In the data rows, 128 means zero.
Some points, one per row:
[141 130  89  52 163  97 112 116 145  92  44 168   0 115  82 165 116  64 171 140 122 107 200  78 170]
[111 119 143 164 112 119 114 122 116 149 174  92 186 125 140 118 133 162 104 116 132 143  99 136 108]
[162  94 159 177 116 172 169 167 108 107 115 175 137 114 148 114 122 133 153 129 160  83 107 130 123]
[125 145  95 109 152 111 111 124 154  90  95 142  72 130 124 136 124 118 142 129 118 131 156 112 162]
[ 95 154 130 139 125 111 122 111 119 152 196  73 188 140 130 122 144 170  83 110 125 168 105 138 103]
[124 128 121 143 138 137 116 134 141 153 153 104 153 138 106 125 141 137  98 145 142 142 111 137 120]
[139  90 117 106 128 144 141 116 108 132 111 163 100 114 136 131 107 116 127 139 137 112 143 126 116]
[126 126 118 118 123 117 115 142 130 108 120 120  95 118 113 143 119  96 130 142 132 122 135 112 146]
[ 92 159  87  86 162  93 100 103 138 128 158  81 109 153 116 159 127 132  90 147 113 184 125 121 147]
[118 198 122 155 117 133 105 106 125 167 156  84 216 138 144 102 133 169  65 123 101 157  97 180 113]
[102 150 124 163 111 115 122 129 110 157 158  80 179 126 151 130 132 174  82 111 123 172  94 144 111]
[133 127 128 135 121 123 112 133 131 145 141 106 152 133 128 136 130 140 114 138 134 131 109 125 123]
[118 134 166 199 112 154 131 126 122 183 219 104 255 130 158  86 146 188  93 131 155 139  84 166  74]
[ 80 181  48  16 175  62 107 103 171  97  73  95  14 139  90 187 151  84 129 120  66 204 172 102 196]
[ 80 171  75  76 147  93 103  91 141 103 158  86  96 154 118 171 127 151 116 155  66 211 142 111 160]
[154 111 148 120 134 138 152 159 122  95  61 171  58 115 122 125 121  86 184 134 139  75 153 114 151]
[161 113 161 160  91 173 164 147  72 152 182  95 221 117 144 101 126 157 102  91 139 120 101 173  77]
[106 157 112 134 147 118 121 109 128 108 136 125 130 130 122 147 137 122 124 135 130 149 136 131 153]
[ 67 196  38   3 176  49 101 115 185  61  28 123   0 138  92 184 130  60 161 129  61 199 211  98 228]
[148 120 121 109 153 130 134 137 145  85  60 174  55 117 121 124 116  89 180 143 137  93 171  97 170]
[ 69 191  88  97 146 108 100  95 148 126 193  71 172 172 116 159 189 168 102 119  85 226 122 136 125]
[132  94 113  79 140 123 140 112 122 130  78 169  52 104 118 148  99  90 138 133 110 113 152 115 132]
[109 158 122 149 134 124 115 103 134 134 161 102 182 122 127 130 136 141  99 118 140 158 142 142 133]
[188  70 147 147 121 147 143 142 131  99  51 210  54 110 125 117 103  92 203 135 175  48 156 111 140]
[ 89 157  81  67 152  76  83 107 143 112 113 108  31 150 103 166 134 115 134 114  93 180 162 113 184]
[144 120 148 152 126 126 113 140 123 130 157 106 172 126 128 109 113 142 116 157 140 107 112 134 124]
[195  53 196 184  87 181 170 169 100 148 121 176 159 102 147  74 109 115 162 114 166  21 100 140  82]
[162 129 129 150 114 148 134 153 119 138  77 165 125 125 130 101 113 131 127 129 127  89 124 137 125]
[139 134  94  80 164 101 116 122 160  64  44 160   4 126  96 170 134  78 167 136 115 113 175  82 172]
[129  81 112 102 124 108 140 142 132 110  74 164  54 118 124 135 134 112 143 134 132 121 142 109 148]
[109 158  95 129 141 123 109 125 146 108 125 112 123 127 136 140 134 128 127 132 124 143 141 144 141]
[122 129 110 130 137 111 129 123 151 119 109 140 102 123 145 132 130 118 130 150 128 146 126 129 126]
[184  70 182 169 118 162 173 179 116  99  83 195  91  95 127  96 108  90 163 148 162  24 117 120 135]
[126 143  91 116 143 116 114 128 139  88  89 133  79 116 110 154 133 103 148 130 114 124 167 114 165]
[ 34 248  16  66 170  50  72  61 165  90 165  42 102 176 112 171 161 150  62 116  56 255 162 132 170]
[115 131 142 128 132 135 106 122 130 131 126 133 143 136 131 125 150 133 132 138 127 124 116 123 108]
[148 126 140 121  98 151 166 139  82 124 128 137 136 106 136 128 129 124 128  97 125 108 126 146 107]
[129 179 128 148 126 140 125 131 146 175 150  92 174 134 151  93 124 139 123 110 114 146 109 147 112]
[169  39 174 132 129 133 138 159 118  84  57 190  21 100 106 133 104  78 201 128 168  44 158  88 141]
[137  91 135  90 146 128 155 141 164  97  83 174  47 120 111 122 113  79 175 142 127 112 169  96 147]
[198  17 203 180 110 174 145 163  96 134  90 188 127  71 139  89 101  94 163 129 190  29 116 110 106]
Then 12 other points, each followed by its number:
[122 134 114 122 132 133 116 113 130 147 157  94 148 142 134 140 133 134 100 139 128 148 122 127 121] 0
[121 157 154 178 119 126  98 113 133 183 235  72 255 143 128 109 133 173  57 133 123 146  58 155  82] 1
[ 92 129 122  97 139  97 100 100 149 116 129 104 108 140 113 132 132 139 117 116  98 159 145 127 141] 2
[ 78 172  82  79 152  91 111 102 153  86 103 114  74 136  95 154 139 124 126 137 103 178 168 133 162] 3
[152 107 139 136 132 136 102 128 131 132 107 168 100 106 113 118 124 102 154 134 148  95 145 110 120] 4
[120  72 119  23 153  83 114 129 163  57   6 207   0 134  68 147 110  44 208 139  96  96 212  49 185] 5
[140 116 135 146 113 137 160 154 120 107 123 154 132 116 142 133 127 122 135 131 147 125 132 132 126] 6
[158  72 188 197  97 160 166 157  88 156 149 141 197  90 163  92 104 148 113 116 153  87  91 154 101] 7
[121 138 113  98 124 123 150 133 115  95 107 118  90 118 114 141 119 110 128  88 109 130 151 135 138] 8
[130 122 142 133 126 133 139 146 126 122  99 142 107 112 143 121 121 116 144 145 153  99 123 120 147] 9
[167  78 164 166 107 168 159 148 111 128 121 176 142 119 145  98 110 125 147 131 163  72 124 136 108] 10
[112 153 107 126 134 111 121 103 134 122 119 123 108 135 126 148 145 131 118 142 114 155 145 122 132] 11
Which three of these numbered points are nearest to each point below, ignoring the 2 directions in which the first points spread most? Their numbers follow each, nearest first.
[ 99 157  96  90 150  95  83  98 144 127 146 108 105 133 113 135 138 111 126 130  96 165 155 122 134] > 4 2 0
[124 166 110 115 114 151 142 131  91 137 173  93 160 128 126 142 132 147  85  89 110 159 119 155 103] > 8 6 10
[ 97 163 110 105 122 109 135 127 145 122 134 123 120 139 129 136 132 125 122 131 124 173 139 124 136] > 6 10 9
[ 74 197  56  60 154  75  72  87 148 130 167  67  80 158 116 182 139 132  89 136  70 215 153 114 161] > 0 4 10
[153  93 150 118 130 138 115 136 120 133 122 149  98 124 126 135 103 112 135 151 132  98 131 103 135] > 0 1 4
[188  89 170 165 122 175 163 178 102 110  84 174 114  94 143 100  98 105 173 144 176  40 119 113 130] > 9 10 6
[ 87 143  74   8 160  65 116 139 153  26   7 156   0 134  95 191 154  71 175 168  85 147 208  69 187] > 6 3 9
[115 128 106  97 154 104 129 115 150 107  69 158  64 127 116 149 124 112 152 148 123 135 159 102 146] > 11 10 3
[150 110 137 130 141 139 112 121 127 132 138 138 138 121 123 107 125 116 138 124 129  98 131 124 110] > 4 0 2
[200  36 174 147 100 172 142 165 114 128  68 217  55 100 114 109 104  76 202 114 158  26 127  99 134] > 4 0 10
[ 79 209  88 101 111 110 113  96 108 149 205  38 199 135 135 144 139 170  54  83  77 223 108 158 103] > 8 7 10
[ 57 223  73  92 124 104 124  87 111 145 192  36 173 148 126 161 162 165  54  89  53 254 133 159 127] > 8 7 6
[ 73 181  77  69 145  84 119 120 138 109 123  80 136 162 126 155 158 144 105 141  90 205 135 131 135] > 6 10 9
[168  80 133 100 144 104 129 154 149  96  84 177  77 123 100 126 101  94 166 170 131  60 143  99 172] > 1 0 10
[ 76 181  86  82 153  83 113 105 155  96 113 109  92 144  97 160 150 110 122 140 112 182 168 128 166] > 3 10 11
[153  98 168 191 105 175 159 133 133 164 185 140 219 124 152  85 122 144 129 123 166 109  89 158  83] > 10 0 3
[ 44 193  50  84 150  63  95  97 128 123 146  64 114 139 127 177 159 163  79 124  75 233 146 133 155] > 7 11 6
[127  74 114 119 127 116 122 148 118  91  63 170  56 118 128 155 114 105 156 130 134 102 143 115 158] > 7 10 11
[141  66 183 144 112 155 141 131 127 141 131 152 140 119 129 103 111 132 160 122 149  77 114 112 103] > 2 0 10
[166  88 169 176 109 161 153 153 127 147 141 167 174 107 155  91 106 148 149 124 156  85 102 129 105] > 10 9 11
[ 74 184  97 121 136 105 117 125 138 133 151  69 171 153 133 118 153 154  91 140  98 174 104 133 123] > 9 3 10
[110 163 100  97 119 123 146 113  93 124 148  81 140 119 134 145 134 129  92  84  95 162 127 155 120] > 8 7 6
[141 145 171 227 106 175 135 128 100 198 211  92 255 140 181  70 145 219  63 128 142 134  33 188  43] > 11 10 9
[141 116 154 175  99 155 159 146 122 139 154 145 167 109 144 104 118 146 121 126 152 110 101 148 114] > 6 10 3
[170 103 151 134 101 168 154 145  90 123 100 158 107  95 124 120 114 112 142  90 150  90 147 133 123] > 8 10 7
[148  66 158 126 120 129 120 134 123 124 110 155 115 132 119 103 109 121 161 133 141  84 137 119 126] > 2 10 0
[ 54 198  86 116 137  81 104 109 119 135 197  24 178 168 121 150 149 173  60 122  84 233 116 141 130] > 7 9 6
[185 117 184 213  75 206 181 154  67 186 201 113 254 107 156  84 119 168  99  75 165  90  69 175  61] > 8 10 6
[142  93 129  62 132 109 145 159 129  87  35 166  21 115  89 148 115  53 169 139 118 100 175 102 165] > 7 8 3
Now 12 new points, numbered from 0 again:
[152  99 138 107 150 124 138 154 149  77  46 179   9 113 128 125 113  80 194 144 150  82 172 106 166] 0
[149 106 151 128 140 145 152 135 152 103  90 180  96 115 132 115 107 104 156 136 147 107 150 121 135] 1
[123 176 112 145 125 131 112 124 143 167 150  97 140 137 147 117 129 121 116 116 116 173 122 145 131] 2
[216  44 212 197  83 199 178 167  86 152 147 158 192 105 142  64  99 137 156 118 163  21  80 146  85] 3
[ 82 155  85  73 137  91 109 108 134 111 123 117  90 133 109 147 148 117 122 118  71 163 137 123 145] 4
[142 117 116 106 145 127 143 122 144 114 102 138  89 144 133 151 131 128 146 130 127 144 138 127 138] 5
[137 122 118  97 148 122  87 106 143 108  96 144  81 113 105 124 129  98 146 142 116 111 162 107 133] 6
[111 144 132 120 115 139 127 118 135 127 145 135 163 146 128 124 159 149 138 121 125 154 110 135 106] 7
[155 109 153 156 125 139 112 109 130 150 172 130 176 123 138  90 121 128 116 123 132 100 116 131  97] 8
[111 158 140 164 110 134 124 133  99 176 198  68 233 144 145 116 146 158  76 113 123 181  77 167  98] 9
[169 100 166 179 102 158 146 166 111 157 168 124 184 112 144  94 120 136 123 129 160  76  95 136 110] 10
[ 79 186  80 107 148 110  83  74 133 161 190  60 165 143 128 164 133 158  85 121 102 192 137 118 132] 11
Which three of these numbered points are nearest to each point below, ignoring the 2 directions in which the first points spread most? Their numbers follow each, nearest first.
[ 71 186  76  80 168 110 100  99 154 120 124 112 100 137 107 161 171 114 123 128 106 160 170 113 144] > 6 7 11
[189  85 166 186 103 172 147 135 116 134 112 168 142 109 140  89 109 132 161 138 174  48 127 121 100] > 6 0 8
[173  90 179 206 101 185 169 144 111 148 149 159 203 114 145  80 113 146 119 120 167  80  94 158  89] > 1 5 0
[ 51 183  36   0 191  42  84 111 176  72  46 105   0 145  79 209 146  78 143 137  60 210 205  78 213] > 9 4 10
[122 101 138 177 118 134 141 119 105 176 178 115 198 128 156 122 126 174  87 107 156 137  98 166  98] > 5 9 11
[132  99 183 210  94 184 145 137 106 193 238  90 255 143 179  81 144 192  88  93 143 148  43 156  51] > 5 7 9
[153  89 126  63 154 105 144 162 140  86  34 178   0 109  93 163 127  57 185 127 132  90 165  85 184] > 9 10 4
[115 123  71  60 151  97 120 106 152 104  56 155  37 138  94 187 147  98 143 130 103 144 165 114 163] > 5 4 9
[105 153 115  89 146 101 127 124 140  92 109 124  61 136 128 138 124 115 142 148 116 140 143 119 158] > 0 10 1
[142 122 150 127 121 144 137 149 135 108 102 157 138 136 125 124 147 117 177 124 142 119 126 120 114] > 7 5 1
[135 111 145 158 116 144 146 138 129 133 129 165 139 108 129 103 126 130 135 129 141 118 123 137 116] > 1 0 7
[175  80 174 180 105 179 157 145  94 144 171 140 200 126 154  90 103 152 141 139 148  70  90 127  92] > 3 10 5
[167  62 130  99 142 140 151 155 130  99  36 202  23 104 104 148 114  57 193 121 156  56 171  98 168] > 9 10 5
[ 99 170 144 163 127 137 145 104 133 181 241  60 255 145 170  91 147 183  72 115 125 192  84 171  73] > 1 0 5
[158 124 139 137 133 160 145 141 142 133  97 157  81 106 133  99 106  87 173 131 133  95 138 113 141] > 2 0 1
[150  71 178 155 120 138 130 139 118 134 106 153 134 118 124 110 101 114 160 134 146  79 131 118 107] > 6 8 11
[194  69 203 210  83 201 177 184  73 153 137 175 235 102 155  69 109 145 132 137 184  46  75 149  68] > 9 1 10
[125 142 132 150 110 144 106 100 130 171 195  90 197 130 138 113 135 145 103 132 130 136 113 151  83] > 6 8 11
[136 105 135 121 127 144 149 151 131 126  90 145  87 112 105 150 125 105 159 116 142 102 129 113 141] > 9 10 5
[136 131 116  99 153 110 125 134 152  97  75 141  40 131 135 123 104  99 164 140 137 117 165 107 160] > 0 1 10
[103 169 115 112 128 117 122 133 133 134 122  83 167 136 140 136 142 153 105 128 114 162 106 146 106] > 9 5 0
[122  91 150 127 143 133 129 131 141 120 130 145 106 136 132 136 132 126 139 114 134 128 134 118 131] > 5 1 0
[ 89 202  95 123 148 106 114 106 148 137 159  73 134 151 152 128 153 151  86 132 115 200 125 139 127] > 0 1 2
[142  92 167 151 117 133 115 124 125 158 154 135 186 143 123 107 121 138 137 118 131 125 108 134 115] > 8 3 9
[123 142 127 122 118 151 150 125  96 127 170  89 164 138 124 120 126 143 107  85 107 147 116 161 106] > 3 4 9
[108 154 111 128 144 116 108 110 139 137 172  86 169 151 120 135 131 144  88 151 113 136 108 136 130] > 10 8 3
[ 97 189  84  78 150 100 117 115 162 131 114 107  64 143 129 135 136 105 122 119  93 178 151 123 154] > 2 0 9
[136 100 120 124 116 153 152 111 104 137 129 154 127 104 130 132 112 131 108 124 123 114 123 137 106] > 4 5 11
[ 81 185  57  41 168  84  96  84 133 121 120  89  47 146 106 195 141 123 103 131  88 182 175 108 148] > 11 4 5
